Each row has a name. After each piece below comes the name of the row it's from, unless a question asks for something else. Each question is about the rows just above it.

z_930: 2.09, -0.42, -7.18, -3.98, 3.12, -1.97, -0.84
z_755: -4.13, -2.42, -3.97, -3.56, 3.12, 4.22, -3.49
z_351: 1.23, 8.59, 0.83, -0.29, 3.12, -0.88, 1.68
z_705: -0.20, 0.74, 5.71, -4.62, 3.12, 3.43, -3.56
z_40: 0.29, -7.91, 0.41, -3.19, 3.12, -1.59, -1.47
z_220: 2.09, -0.42, -7.18, -1.85, 3.12, -3.00, -3.26
z_240: 1.61, -3.97, -2.42, -3.97, 1.61, 1.61, -3.97
Where do -2.42, -3.97, -3.56 appear? : z_755
How many times does z_240 hold -3.97? : 3
Count the entries of 2.09, -0.42, -7.18, -1.85: : 4
How many entries does 1.61, -3.97, -2.42, -3.97, 1.61, 1.61, -3.97 have? : 7

z_752: 0.17, -1.34, 0.38, -0.85, 1.06, -6.41, 0.24, -0.62, 1.65, -0.62, -1.85, 1.10, -1.59, 0.23, 0.14, -0.25, 0.42
z_705: -0.38, 1.68, 2.49, 3.69, -0.21, 5.63, -2.78, -0.36, 1.08, -4.56, 1.34, 4.94, -0.80, -0.80, -0.69, -0.23, -0.80
z_307: -0.67, -1.48, -1.58, 3.92, 0.12, 4.41, -0.21, -0.54, -2.27, 1.66, 1.92, 2.21, -1.49, -0.11, -0.25, 0.55, -1.85
z_351: 0.91, -2.68, 0.47, -3.10, 1.21, 4.87, 1.92, -0.02, 0.18, -0.21, -7.15, 3.55, 1.19, -0.71, -0.08, -0.48, -0.16
z_271: -0.71, 2.52, 0.02, 0.47, -1.59, 0.67, -0.62, 0.24, 1.10, -1.59, -0.62, 1.65, 0.23, -1.85, 0.74, -1.00, 1.40
z_755: -0.80, 1.90, -1.11, -2.70, 0.39, -3.34, 0.44, 0.08, -0.18, -1.45, 2.31, -1.00, -0.06, 0.08, -1.09, 0.60, -0.74
z_953: 0.85, -0.37, -3.58, 1.77, 2.07, -4.25, -0.91, -0.20, -2.12, -3.95, 6.84, -7.40, 1.95, 0.90, 1.02, 0.21, -1.84
z_40: -0.17, -1.75, 0.76, 0.02, 4.07, 4.36, 1.50, 0.98, -1.46, 5.31, -0.91, 2.43, 2.31, -0.91, 0.07, 0.06, -2.95
z_240: 1.19, -3.05, -2.15, -1.67, -1.55, -0.12, -1.99, 1.09, -1.83, 2.97, -1.08, 0.23, -0.24, 0.66, -0.14, 0.64, 0.32
z_191: 2.11, 1.65, 0.13, -3.10, 0.01, -0.29, 1.23, -0.11, 2.84, -0.54, 2.17, 2.40, 2.14, 0.39, 0.89, 1.88, 2.49
z_220: -1.22, -1.15, 0.96, 0.94, -0.26, -1.91, -2.79, -0.46, 1.21, -0.21, 1.72, 0.35, 0.36, 0.37, -0.78, 2.24, 1.96
z_930: -0.08, 1.89, 0.74, -2.13, 2.15, 0.98, 0.88, -0.17, -0.44, 3.65, -0.86, 1.11, -1.66, 1.02, 0.71, 0.75, -0.09
Count the entries of -0.71, 2.52, 0.02, 0.47, -1.59, 0.67, -0.62, 0.24, 1.10, -1.59, -0.62, 1.65, 0.23: : 13
The row with -0.62, -1.85, 1.10, -1.59, 0.23, 0.14 is : z_752
Number of entries in -0.08, 1.89, 0.74, -2.13, 2.15, 0.98, 0.88, -0.17, -0.44, 3.65, -0.86, 1.11, -1.66, 1.02, 0.71, 0.75, -0.09: : 17
0.24, -0.62, 1.65, -0.62, -1.85, 1.10, -1.59, 0.23 : z_752
Times -0.92 occurs in z_40: : 0

z_40: 1.79, 6.80, 8.22, 5.35
z_755: 2.47, -3.43, 2.47, 5.35
z_240: 7.12, 8.17, 4.91, -0.92
z_953: -4.09, -7.85, -7.51, 2.46
z_930: 0.05, 5.62, 8.30, 6.56
How many times does z_755 hold 2.47? : 2
8.22, 5.35 : z_40
6.80, 8.22, 5.35 : z_40

z_705: 1.32, 3.90, -4.67, -2.49, 0.84, -3.07
z_271: 0.98, 2.18, 0.98, 2.16, -0.14, 3.12
z_220: -2.70, -4.45, 0.98, 2.16, -0.14, -3.97
-2.70, -4.45, 0.98, 2.16, -0.14, -3.97 : z_220
Count the entries of -2.70, -4.45, 0.98, 2.16: : 4

z_220: -2.72, 2.95, 4.01, -2.81, 0.24
z_271: -1.88, 0.16, 1.14, -0.59, -2.80
z_752: -1.59, 1.50, 8.11, 3.96, 2.98
z_953: -7.30, -2.81, 2.95, 0.24, 4.01
z_40: -2.20, 1.23, 7.92, 4.28, 3.06
z_191: -6.48, -1.23, 3.34, -1.00, 4.09
-2.20, 1.23 : z_40
Count the entries of -2.72, 2.95, 4.01, -2.81: : 4
-2.81, 2.95, 0.24, 4.01 : z_953
Number of entries in -7.30, -2.81, 2.95, 0.24: : 4
Times -2.81 occurs in z_220: : 1

z_240: 1.48, -5.14, 0.59, -0.11, -1.66, 2.70, 0.15, 2.23, -3.00, 0.78, -0.19, 0.05, 1.45, -2.71, -2.29, -1.13, 3.54, -0.08
z_40: 1.74, -2.22, 3.34, 0.12, -2.85, 4.47, 0.44, 1.13, -1.00, 0.83, -0.31, 2.37, 2.75, -3.31, -2.92, -0.03, 4.47, -0.33
z_220: 1.09, 1.94, 3.49, -1.17, 0.51, 2.73, -1.12, -3.49, 2.05, 2.15, 0.26, -0.21, -2.70, -2.19, 1.33, -2.57, 2.56, -0.54
z_755: 1.93, -3.57, 3.52, -0.30, -1.95, 4.32, -0.04, 4.32, -3.57, 1.56, 0.19, 1.54, 1.03, -4.33, -2.05, -2.41, 4.88, -0.27
z_752: 0.60, -3.56, 1.18, 0.10, -1.95, -3.56, -1.85, 0.56, -1.82, 0.09, -0.99, -1.65, -1.65, -3.95, -2.77, -1.65, 2.32, -0.56
z_307: 1.59, 0.64, 2.64, -1.35, 1.06, 2.33, 1.34, -1.33, 0.77, 2.13, 0.91, -0.72, 0.22, 0.20, 1.93, -0.99, 2.67, -0.23
z_191: -0.83, 6.49, -2.28, -0.39, 0.92, -2.09, 1.85, 1.94, 3.31, -1.61, -1.49, -0.88, 3.28, 7.94, 1.51, 8.05, -3.52, -0.75
z_705: -0.07, 3.19, -1.64, -0.37, 0.21, 0.10, -1.63, -0.78, 1.86, 0.06, -1.60, -1.60, -1.95, 2.96, 0.55, 2.24, -0.48, -0.72
z_271: -1.18, 1.02, -0.29, -0.31, -0.29, -1.71, -1.63, 0.06, 0.85, -1.34, -1.39, 0.11, -0.81, -0.20, -0.49, 1.29, -2.38, -0.92
How many entries does -1.18, 1.02, -0.29, -0.31, -0.29, -1.71, -1.63 have? : 7
How many times does z_752 hold -3.56? : 2
Times -0.30 occurs in z_755: : 1

z_930: -0.76, -2.71, -0.29, -0.76, -1.66, -4.58, -5.31, -0.22, -5.13, -1.44, -1.07, -2.63, -3.38, -4.83, -2.50, 1.65, -2.17, -4.21, 2.84, -2.19
z_755: -2.50, 0.02, -2.00, -2.50, -1.24, -2.50, -3.04, 2.78, -2.86, 4.40, -2.50, -4.53, -3.74, -2.50, -3.82, -0.45, -2.12, -1.75, -3.07, -2.69
z_307: -2.50, 0.02, -2.00, -0.59, -1.24, -4.87, -3.04, 2.78, -3.74, -7.12, -1.75, -3.07, -4.53, -0.45, -2.50, -2.86, -2.12, -3.82, 4.40, -1.84
Count the entries of -2.50, 0.02, -2.00, -0.59, -1.24, -4.87, -3.04, 2.78, -3.74, -7.12, -1.75, -3.07, -4.53, -0.45, -2.50: : 15
How many entries does -2.50, 0.02, -2.00 have? : 3
Count the entries of -0.76, -2.71, -0.29: : 3
How many times does z_755 hold -2.51? : 0
-3.74, -7.12, -1.75, -3.07, -4.53, -0.45, -2.50, -2.86, -2.12, -3.82, 4.40 is in which row? : z_307
How many times does z_930 hold 2.84? : 1

z_930: -0.13, 0.02, -0.51, -0.67, -1.02, -0.85, 0.02, 0.54, -0.40, -1.34, 0.00, 0.47, -0.90, 0.94, -1.43, -0.56, -0.71, -0.69, 0.55, -0.23, -0.28, -1.32, -0.64, 1.35, 0.70, 0.83, 0.75, 0.85, 0.54, 0.33, 0.33, 0.26, -0.12, 2.70, -1.29
z_755: 4.69, -3.01, -1.81, 2.56, -3.96, -4.24, -3.89, 0.02, 2.69, 5.59, -0.65, 0.04, 1.94, 1.85, 4.44, 1.35, 2.69, -1.24, 0.61, -1.28, -6.49, 3.24, -2.72, -2.88, 0.77, 1.56, 0.23, 1.80, 0.77, -2.01, -3.05, 6.28, -0.37, -0.32, -2.75
z_40: 0.61, -1.28, -6.49, 3.24, -2.73, -0.49, -0.62, -0.64, -2.29, -4.94, -0.47, -0.67, 0.42, 0.01, -1.72, -0.70, -1.82, -0.11, 1.30, 0.59, 1.68, -1.33, 0.82, 3.60, -0.56, 1.00, -0.07, -1.21, -1.11, 0.25, 0.96, 0.14, -0.17, 0.93, -0.44
z_191: 2.98, 0.76, 0.31, 1.62, 0.01, -1.70, -1.30, 1.29, 0.02, 5.59, -0.65, 1.94, 0.04, -2.53, 0.54, -0.19, 1.45, 1.21, -1.33, -2.35, -2.68, 0.78, -0.84, -1.64, 2.77, 0.30, 1.95, 0.37, 1.20, 0.23, -0.57, 1.47, -0.51, -0.55, -0.97
Times 0.02 occurs in z_755: : 1
0.61, -1.28, -6.49, 3.24, -2.72 : z_755
1.29, 0.02, 5.59, -0.65, 1.94, 0.04 : z_191
0.31, 1.62, 0.01 : z_191
Times 2.69 occurs in z_755: : 2
Where do -1.81, 2.56, -3.96, -4.24, -3.89, 0.02 appear? : z_755
Which row holds 0.02, 0.54, -0.40, -1.34? : z_930

z_240: -0.42, -1.21, -0.07, -1.53, 0.10, -0.68, 0.74, 2.15, -0.10, -0.43, 0.79, -1.95, 0.20, -0.25, 1.50, -0.94, 0.22, 1.01, 0.58, 0.80, -1.46, 0.51, 2.91, 0.48, 0.12, -0.29, 1.23, -1.36
z_271: -0.37, -4.14, -1.51, -2.77, -1.45, -0.67, 2.16, 4.05, -0.58, 0.27, 4.31, -2.86, 0.72, -1.35, 2.92, -3.42, 1.50, 2.58, 0.37, -0.97, -0.85, 2.43, 3.61, 1.27, -0.18, 1.72, 2.13, -0.89
z_705: -0.13, -3.07, -0.83, -3.64, -0.07, -1.04, 0.78, 2.75, -0.71, -0.36, 2.65, -2.22, 0.76, -0.35, 1.31, -1.14, 0.28, 1.20, 0.59, -1.12, -0.59, 2.14, 3.73, 0.64, 0.60, -0.25, 2.27, -1.47
z_930: -0.13, -3.96, -0.83, -3.64, -0.07, -1.04, 0.78, 3.85, -0.71, -0.36, 2.65, -2.22, 0.76, -0.35, 1.31, -1.14, 0.28, 1.20, 0.59, -1.12, -0.59, 2.14, 3.73, 0.64, 0.60, -0.25, 2.27, -1.47
z_191: -1.30, -3.32, -3.07, -3.25, -1.72, -1.10, 2.02, 5.60, 0.43, 0.60, 5.02, -4.92, -0.12, -2.12, 4.42, -4.10, 3.12, 3.73, -0.97, 0.37, -0.98, 2.86, 7.42, 3.46, -1.89, 2.51, 3.14, -1.19
z_307: 1.28, -0.27, 0.71, -0.17, -0.11, 1.00, 0.38, 1.00, 0.21, -0.65, 1.00, -0.10, 0.28, -0.25, 1.42, 0.40, -0.25, 0.14, -0.32, -1.21, -1.06, 0.23, 1.51, -0.76, 1.29, -0.50, -0.01, -0.07
z_220: -0.17, -3.41, -3.44, -0.52, -3.11, -0.19, 2.00, 3.18, 0.38, 2.10, 5.03, -3.59, 0.50, -3.11, 3.92, -3.21, 1.82, 3.45, 1.02, 0.23, -1.13, 3.19, 4.41, 1.46, -1.04, 2.57, 1.30, -1.21
z_953: 0.50, -0.41, 0.44, 0.12, 0.15, 0.15, -0.28, 0.91, -0.04, -0.65, 0.98, -1.13, 0.00, -1.00, 1.12, -0.70, -0.68, 0.30, 0.82, -0.61, -1.36, 0.22, 3.27, -0.56, 0.64, -0.21, 0.11, -0.25
z_752: 4.05, -0.59, 0.27, 4.31, -2.86, 0.72, -1.35, 2.92, 1.02, 0.43, 3.67, -4.52, 0.23, -2.08, 3.68, -3.18, 1.89, 2.44, 2.83, 1.55, -1.73, 2.93, 6.30, 2.55, -1.00, 2.12, 2.31, 1.01
z_40: -0.37, -4.14, -1.51, -2.77, -1.45, -0.67, 2.16, 4.05, -0.58, 0.27, 4.31, -2.86, 0.72, -1.35, 2.92, -2.17, 1.50, 2.58, 0.37, -0.97, -0.85, 2.43, 3.61, 1.27, -0.18, 1.72, 2.13, -0.89
z_351: -0.20, -2.07, -0.14, -2.41, 0.52, -0.79, 0.97, 3.02, -0.44, -0.74, 1.41, -1.73, 0.67, -0.01, 0.80, -0.98, 1.12, 0.78, -0.02, 0.05, -0.49, 0.57, 2.57, -0.03, 0.56, -0.62, 1.49, -0.74
Where do -0.37, -4.14, -1.51, -2.77, -1.45, -0.67, 2.16, 4.05, -0.58, 0.27, 4.31, -2.86, 0.72, -1.35, 2.92, -2.17, 1.50, 2.58, 0.37, -0.97, -0.85, 2.43, 3.61, 1.27, -0.18, 1.72, 2.13, -0.89 appear? : z_40
Count the entries of 0.50, -0.41, 0.44, 0.12, 0.15, 0.15, -0.28, 0.91, -0.04, -0.65, 0.98, -1.13, 0.00, -1.00, 1.12: : 15
Where do 0.79, -1.95 appear? : z_240
Times 1.00 occurs in z_307: : 3

z_240: 0.77, 0.76, -0.95, -0.85, -0.85
z_191: -0.90, -1.41, -1.96, 1.55, -0.90
z_220: -4.90, -4.28, -7.15, -4.28, -4.90
z_40: 2.42, -0.43, -4.89, -1.82, -4.37
z_930: -1.79, -1.79, -1.03, -1.80, -1.79
z_271: -1.07, -0.90, -1.41, -1.14, -2.85
z_755: -0.90, -1.41, -1.07, 1.46, -0.58
z_953: 0.29, 0.03, -4.42, 1.03, -2.85
How many times does z_220 hold -4.28? : 2
Which row holds -4.28, -4.90? : z_220
How many times does z_240 hold 0.76? : 1
-0.90, -1.41, -1.07 : z_755
Count of -1.78 in z_930: : 0
-1.96, 1.55 : z_191
Which row holds 0.77, 0.76? : z_240

z_755: -3.19, 1.70, 1.70, 2.07, -3.19, 1.70
z_351: -2.67, -7.64, 5.57, 6.88, 2.29, -4.71
z_930: -3.74, -4.18, 2.04, 6.73, 3.16, -1.52
z_240: -5.38, -1.80, -6.62, 6.66, 5.24, 2.76
z_191: 1.47, -6.51, -3.76, -4.84, 8.36, 3.39
z_40: 3.72, 7.18, 2.32, -3.18, -3.27, -6.79
z_271: -4.03, -2.45, 8.54, 1.13, 0.30, -4.39
Times -3.18 occurs in z_755: : 0
How many times does z_351 hold 6.88? : 1
Number of entries in 3.72, 7.18: : 2

